(in the rows, 128 means zero)
Each row of Z is roughly a mix of the hidden directions of one of several groups.
Z, 74 rows:
0: 147  85 172 132 130 164 137 141 104 187
1:  86 106 106 169 102 105 105  71 121 110
2: 165  84 127  76 145 150 131 177 145 144
3: 101  61 121 152 140 116 111 117  80 157
4: 110  64 176 131 152 149 167 132 145 143
5: 142 138 146 146  64 105  93 127 182 137
6: 119 159  88 151  62 141 140 136 127 172
7: 177 169 154  91 158 138 122 175 128 150
8: 137  97 143 126 158 148 100 163  56 118
9: 143 168 125 115 173 115 100  99  66 135
10:  89 139  93 139  71 139 139 162 137 173
11: 196 146  98 153 119 128 129 151  84 100
12: 150  99 145 119 108 128 131 142 118  42
13: 109 114 165 158  85 153 158  92 166 155
14: 161 124 109 142  79 168 122 144 108  69
15: 110 188  94 171 105 129 112  95 113 155
16: 162  90 111 108 149 174 126 180 103 154
17: 110 119 147 101 198  85 124 136 117 165
18: 108 136 131 134  93 121 164  60  83 134
19: 121  82 107 130 160 148 136 184 172 104
20:  95 148 130 130  81 162 109 112  82 176
21:  98 114 148 166  91 128  88 163 178 138
22: 115 157 141 143  73 128 137  86 178 161
23: 129 115 163 144 164 111 114 134  49 125
24: 102 143 182 157 136  90 125  84  99 158
25: 135 168 130 110 120  64  98 115 118  78
26: 171 138 108  94 122 110  93 159  96  76
27: 191 132  99  95 167 113 109 146 156 101
28:  97  97 137 127 168 145 159 128 161 190
29: 174 116  93 185 113 127 133 122 100 172
30:  95 133 149 128 181 162 129 175  89 152
31: 149 156 129 103 145 134 141 197 155  84
32: 144 137 191 103 183 165 114 137 134 141
33: 138 105 159 140 172 160 124 156 137 192
34: 128  70 173  96 168 109 144 150 133 101
35: 123 121 139 101 139 165 207 143 100 140
36: 149 150 181 102  92  76 104 102 136 138
37:  83 121 121 172  93 106  98  73 116 124
38:  76 108 145 146 168 163 127 181 113 142
39: 155 116 121 104 174 149 135 196 158 120
40:  86 113 168  82 164 117 120 122 151  84
41: 169 193 145 125 115 147 140  91 165 140
42: 190 145 120 167 122 145 120  95  84 154
43: 109 151  85 143  70 130 150 160 155 162
44: 148 131  95 113 203 119  96 127 101 105
45: 120 187 158 108 100 158 117  74 130 143
46:  93 167 121 141 177  84 114 107 101 161
47:  93 104  95 138 186 131 127 104  79 108
48: 139  94  87 105 189 141 158 144 125  94
49: 134 164 172  90 157 157 132 163 174 119
50:  76 108 122 168  86 115 122  74 116 122
51: 108 157 124 139  75 151 118  84 103 177
52: 179 141 144  88 127 143 160 180 162 136
53: 193 129 152 130 183 120 125 110 128  89
54: 130 160 157 115 179 149 108 177  97 158
55:  71  91 100 170 124 117 115  86 114 106
56: 110 186  90 171 107 136 114  98 112 160
57:  70  93 140  91 149 114 122 166 134  89
58: 113 123 115 112 193 150 158 130  69 126
59: 110 151 104  87 182  72 116 135 149 127
60:  61 115 116 114  95 143 123 179 115 153
61:  84 100  98 141 165 134 145  92  77 108
62:  91 127 122 155 173 143 144 117 120 199
63: 101 117  63 142 171 165 150 153 140 119
64:  98  65 127 136 142 102 107  97  79 117
65: 174  90 139 144 194 107 139 133 157 119
66: 126  89 135 127 151 107 104  91  69  85
67: 143  61 164  95 141 143 154 156 152 112
68:  98 142  77 140 130 158 152 120 185 162
69: 110 146  94  90 187  79 116 143 141 120
70:  69 139 108 117  65 126 117 104  96 129
71: 180 179 126 132 125 160 145 176 153 144
72:  96 138 154 123 106 143 107  56 104 161
73: 141 134  94 140  95 146 124 139 122  46

Here is one row of each group, with its name. Which group are the others in?
160 126 149 100 107 152 175 178 169 139
A
145 105 129 143 159  90 149  84 191 128
G
 91 106  89 153 189 159 153 148 119 129
M

132 128  89 132  98  86 131  96 106  64
G
140 153 137  84 148  83 101 130 134 189
M
155 164  89 140  79 139 103 130 110  77
M
144 109 162 116 174 109 112  74 113  83
G
114 161  58 108 135 123 128 134 183 121
M
 89 139 136 131 155 143 151 101  53 144
A
